In the data rows, the value 500 means zero.
Here are some points, one per row:
array([429, 342, 617, 561, 531, 573, 557, 429, 357, 282, 283, 311, 610, 390, 548, 616, 687, 502, 555, 276, 348, 457, 554, 484])
array([497, 681, 526, 536, 486, 446, 466, 534, 410, 347, 313, 498, 620, 451, 405, 583, 527, 579, 543, 304, 679, 437, 391, 322])
array([381, 630, 525, 473, 330, 341, 411, 660, 613, 585, 552, 585, 411, 451, 321, 540, 362, 457, 637, 573, 585, 536, 583, 610])
array([588, 508, 491, 368, 470, 200, 464, 584, 594, 569, 474, 551, 399, 326, 446, 380, 354, 293, 407, 583, 584, 520, 508, 541])
array([527, 656, 380, 565, 449, 388, 419, 332, 430, 370, 460, 593, 567, 373, 464, 735, 679, 576, 335, 540, 492, 550, 283, 249])
array([577, 528, 609, 530, 519, 285, 524, 428, 321, 318, 423, 533, 426, 607, 500, 545, 530, 513, 466, 354, 499, 593, 282, 544])
array([489, 470, 352, 262, 348, 400, 586, 387, 525, 597, 493, 428, 472, 519, 429, 362, 460, 559, 698, 735, 628, 617, 546, 499])
array([375, 465, 577, 254, 581, 470, 522, 457, 479, 635, 692, 663, 473, 652, 560, 457, 569, 523, 463, 307, 437, 328, 572, 395])
array([483, 504, 152, 596, 706, 794, 432, 499, 588, 418, 619, 464, 592, 570, 491, 427, 169, 521, 421, 500, 331, 525, 507, 356])
array([444, 449, 767, 607, 697, 794, 557, 518, 632, 574, 667, 506, 683, 497, 420, 335, 498, 528, 536, 529, 428, 613, 448, 313])
array([454, 338, 481, 512, 427, 653, 506, 721, 609, 740, 520, 460, 711, 546, 593, 508, 466, 618, 548, 284, 456, 599, 371, 592])
array([643, 758, 886, 775, 606, 547, 435, 330, 508, 646, 426, 261, 232, 295, 544, 439, 506, 582, 558, 501, 378, 404, 467, 242])
array([356, 679, 508, 585, 535, 634, 667, 649, 643, 534, 583, 634, 470, 648, 416, 444, 499, 461, 459, 494, 396, 329, 493, 534])
array([474, 404, 497, 545, 191, 349, 482, 451, 500, 555, 643, 650, 441, 541, 520, 568, 428, 305, 586, 374, 505, 514, 630, 583])
array([542, 523, 691, 479, 515, 372, 569, 418, 364, 237, 470, 542, 540, 559, 629, 543, 711, 582, 567, 686, 573, 508, 371, 376])
array([381, 364, 298, 617, 508, 490, 513, 498, 790, 568, 537, 499, 626, 555, 491, 453, 614, 495, 585, 219, 420, 395, 539, 459])
array([586, 488, 318, 422, 312, 461, 570, 620, 350, 623, 609, 573, 574, 472, 463, 564, 398, 504, 533, 783, 631, 532, 609, 506])
array([482, 567, 448, 457, 406, 500, 651, 597, 607, 471, 649, 383, 580, 316, 587, 499, 504, 312, 531, 787, 627, 498, 593, 574])
array([508, 643, 733, 478, 438, 507, 413, 437, 459, 236, 528, 425, 394, 522, 503, 580, 491, 586, 396, 539, 526, 427, 369, 265])
array([469, 467, 558, 555, 256, 482, 699, 472, 588, 562, 597, 485, 409, 481, 452, 537, 557, 294, 232, 622, 574, 538, 505, 714])
array([527, 570, 649, 641, 457, 537, 516, 443, 308, 394, 344, 216, 634, 627, 487, 538, 638, 604, 581, 568, 465, 430, 436, 724])
array([453, 393, 732, 254, 289, 548, 484, 520, 480, 575, 528, 703, 703, 357, 555, 501, 321, 367, 605, 447, 633, 453, 546, 585])
array([405, 402, 464, 436, 623, 602, 466, 472, 467, 743, 592, 469, 548, 566, 414, 431, 538, 610, 404, 472, 405, 412, 405, 628])
array([616, 638, 746, 785, 632, 594, 436, 537, 393, 496, 401, 333, 212, 466, 476, 667, 378, 603, 478, 317, 369, 501, 423, 555])
array([600, 349, 543, 492, 406, 429, 459, 427, 493, 472, 626, 685, 429, 450, 408, 463, 485, 301, 335, 397, 666, 547, 568, 717])
array([391, 299, 517, 373, 605, 611, 491, 492, 509, 643, 527, 415, 585, 606, 606, 455, 392, 437, 448, 704, 406, 420, 428, 386])
array([457, 379, 662, 413, 479, 306, 444, 541, 435, 565, 593, 839, 858, 322, 424, 510, 565, 517, 428, 724, 434, 639, 643, 658])
array([383, 197, 312, 598, 505, 475, 462, 618, 467, 512, 580, 415, 457, 625, 653, 460, 376, 522, 542, 382, 374, 469, 541, 421])
array([515, 391, 495, 429, 431, 315, 421, 630, 433, 411, 598, 557, 417, 456, 406, 413, 416, 427, 551, 693, 556, 378, 610, 578])
array([378, 497, 378, 454, 613, 416, 512, 444, 491, 742, 620, 374, 629, 607, 588, 521, 486, 540, 345, 509, 411, 426, 503, 571])
array([715, 360, 477, 642, 381, 310, 425, 530, 775, 475, 579, 544, 446, 394, 398, 405, 518, 463, 379, 696, 709, 468, 535, 619])
array([558, 702, 545, 675, 485, 435, 380, 594, 328, 223, 403, 529, 689, 598, 579, 473, 654, 506, 564, 329, 575, 410, 483, 648])
array([697, 531, 604, 307, 717, 619, 607, 516, 845, 584, 465, 610, 635, 710, 619, 491, 282, 671, 457, 367, 356, 530, 562, 461])
array([502, 491, 135, 494, 643, 599, 557, 377, 491, 604, 569, 592, 589, 440, 519, 512, 361, 475, 580, 272, 404, 466, 477, 537])
array([485, 564, 379, 344, 385, 368, 638, 478, 433, 495, 520, 300, 431, 439, 410, 316, 208, 506, 334, 358, 615, 741, 670, 677])
array([636, 691, 518, 368, 438, 526, 491, 391, 386, 233, 378, 540, 567, 602, 534, 477, 608, 513, 572, 541, 385, 460, 382, 497])
array([561, 424, 510, 652, 411, 422, 321, 388, 467, 402, 335, 612, 533, 531, 590, 607, 568, 648, 418, 496, 634, 441, 384, 313])
array([427, 559, 501, 576, 567, 458, 629, 446, 363, 318, 200, 498, 269, 564, 644, 627, 467, 619, 533, 460, 343, 381, 542, 560])
array([484, 394, 506, 372, 386, 474, 445, 466, 441, 599, 638, 546, 273, 482, 486, 550, 532, 409, 593, 599, 703, 590, 523, 681])
array([467, 644, 728, 617, 411, 439, 446, 364, 395, 377, 202, 525, 705, 651, 538, 560, 518, 440, 497, 611, 545, 498, 428, 523])
array([585, 439, 422, 313, 470, 507, 322, 654, 542, 592, 455, 463, 394, 376, 381, 452, 491, 398, 434, 915, 638, 575, 572, 435])
array([546, 319, 367, 351, 399, 385, 466, 591, 456, 494, 585, 573, 381, 249, 377, 490, 472, 411, 774, 507, 561, 502, 455, 658])
array([517, 443, 363, 739, 682, 607, 602, 480, 546, 725, 463, 749, 508, 557, 358, 372, 560, 469, 367, 353, 455, 588, 567, 226])
array([515, 731, 380, 536, 436, 407, 388, 466, 339, 426, 468, 384, 461, 386, 529, 665, 723, 523, 489, 412, 569, 551, 395, 137])
array([425, 538, 287, 631, 396, 448, 546, 637, 535, 443, 587, 715, 401, 397, 565, 544, 463, 344, 545, 837, 493, 529, 511, 754])
array([423, 455, 623, 402, 509, 664, 517, 450, 387, 384, 277, 328, 186, 461, 685, 616, 742, 720, 424, 548, 366, 466, 566, 460])
array([438, 448, 482, 418, 472, 538, 528, 292, 530, 375, 595, 339, 511, 409, 423, 455, 247, 456, 598, 688, 708, 591, 643, 653])
array([489, 425, 498, 556, 751, 538, 647, 633, 624, 629, 632, 441, 514, 611, 414, 389, 548, 528, 545, 379, 383, 571, 537, 150])
array([660, 542, 494, 529, 665, 730, 438, 490, 658, 730, 470, 436, 463, 746, 568, 316, 697, 553, 528, 465, 305, 629, 596, 547])
array([544, 571, 592, 425, 643, 538, 493, 518, 502, 446, 316, 238, 374, 384, 568, 633, 700, 502, 535, 198, 454, 481, 480, 453])
array([392, 571, 214, 536, 614, 742, 545, 511, 582, 554, 566, 673, 398, 500, 573, 358, 484, 624, 442, 330, 498, 556, 419, 529])
array([475, 456, 531, 602, 791, 685, 532, 551, 612, 686, 541, 578, 566, 550, 445, 499, 418, 479, 573, 426, 518, 473, 496, 468])
array([548, 622, 432, 365, 495, 543, 398, 532, 423, 286, 305, 238, 504, 612, 499, 613, 633, 529, 546, 512, 466, 411, 550, 532])
These points spread out most along one direction. Take the direction at right angles to it along which they spread out most. Then take the direction at right angles to both along which they spread out most. Go by this last direction. How many in every 100 of the points above lie lower along it than each point below? Round to a whole number. More than half of the points above lie lower than the first one.
array([475, 456, 531, 602, 791, 685, 532, 551, 612, 686, 541, 578, 566, 550, 445, 499, 418, 479, 573, 426, 518, 473, 496, 468]) 36
array([381, 364, 298, 617, 508, 490, 513, 498, 790, 568, 537, 499, 626, 555, 491, 453, 614, 495, 585, 219, 420, 395, 539, 459]) 96
array([454, 338, 481, 512, 427, 653, 506, 721, 609, 740, 520, 460, 711, 546, 593, 508, 466, 618, 548, 284, 456, 599, 371, 592]) 87
array([586, 488, 318, 422, 312, 461, 570, 620, 350, 623, 609, 573, 574, 472, 463, 564, 398, 504, 533, 783, 631, 532, 609, 506]) 43
array([482, 567, 448, 457, 406, 500, 651, 597, 607, 471, 649, 383, 580, 316, 587, 499, 504, 312, 531, 787, 627, 498, 593, 574]) 13
array([425, 538, 287, 631, 396, 448, 546, 637, 535, 443, 587, 715, 401, 397, 565, 544, 463, 344, 545, 837, 493, 529, 511, 754]) 53
array([527, 656, 380, 565, 449, 388, 419, 332, 430, 370, 460, 593, 567, 373, 464, 735, 679, 576, 335, 540, 492, 550, 283, 249]) 77
array([497, 681, 526, 536, 486, 446, 466, 534, 410, 347, 313, 498, 620, 451, 405, 583, 527, 579, 543, 304, 679, 437, 391, 322]) 91
array([561, 424, 510, 652, 411, 422, 321, 388, 467, 402, 335, 612, 533, 531, 590, 607, 568, 648, 418, 496, 634, 441, 384, 313]) 79
array([405, 402, 464, 436, 623, 602, 466, 472, 467, 743, 592, 469, 548, 566, 414, 431, 538, 610, 404, 472, 405, 412, 405, 628]) 47
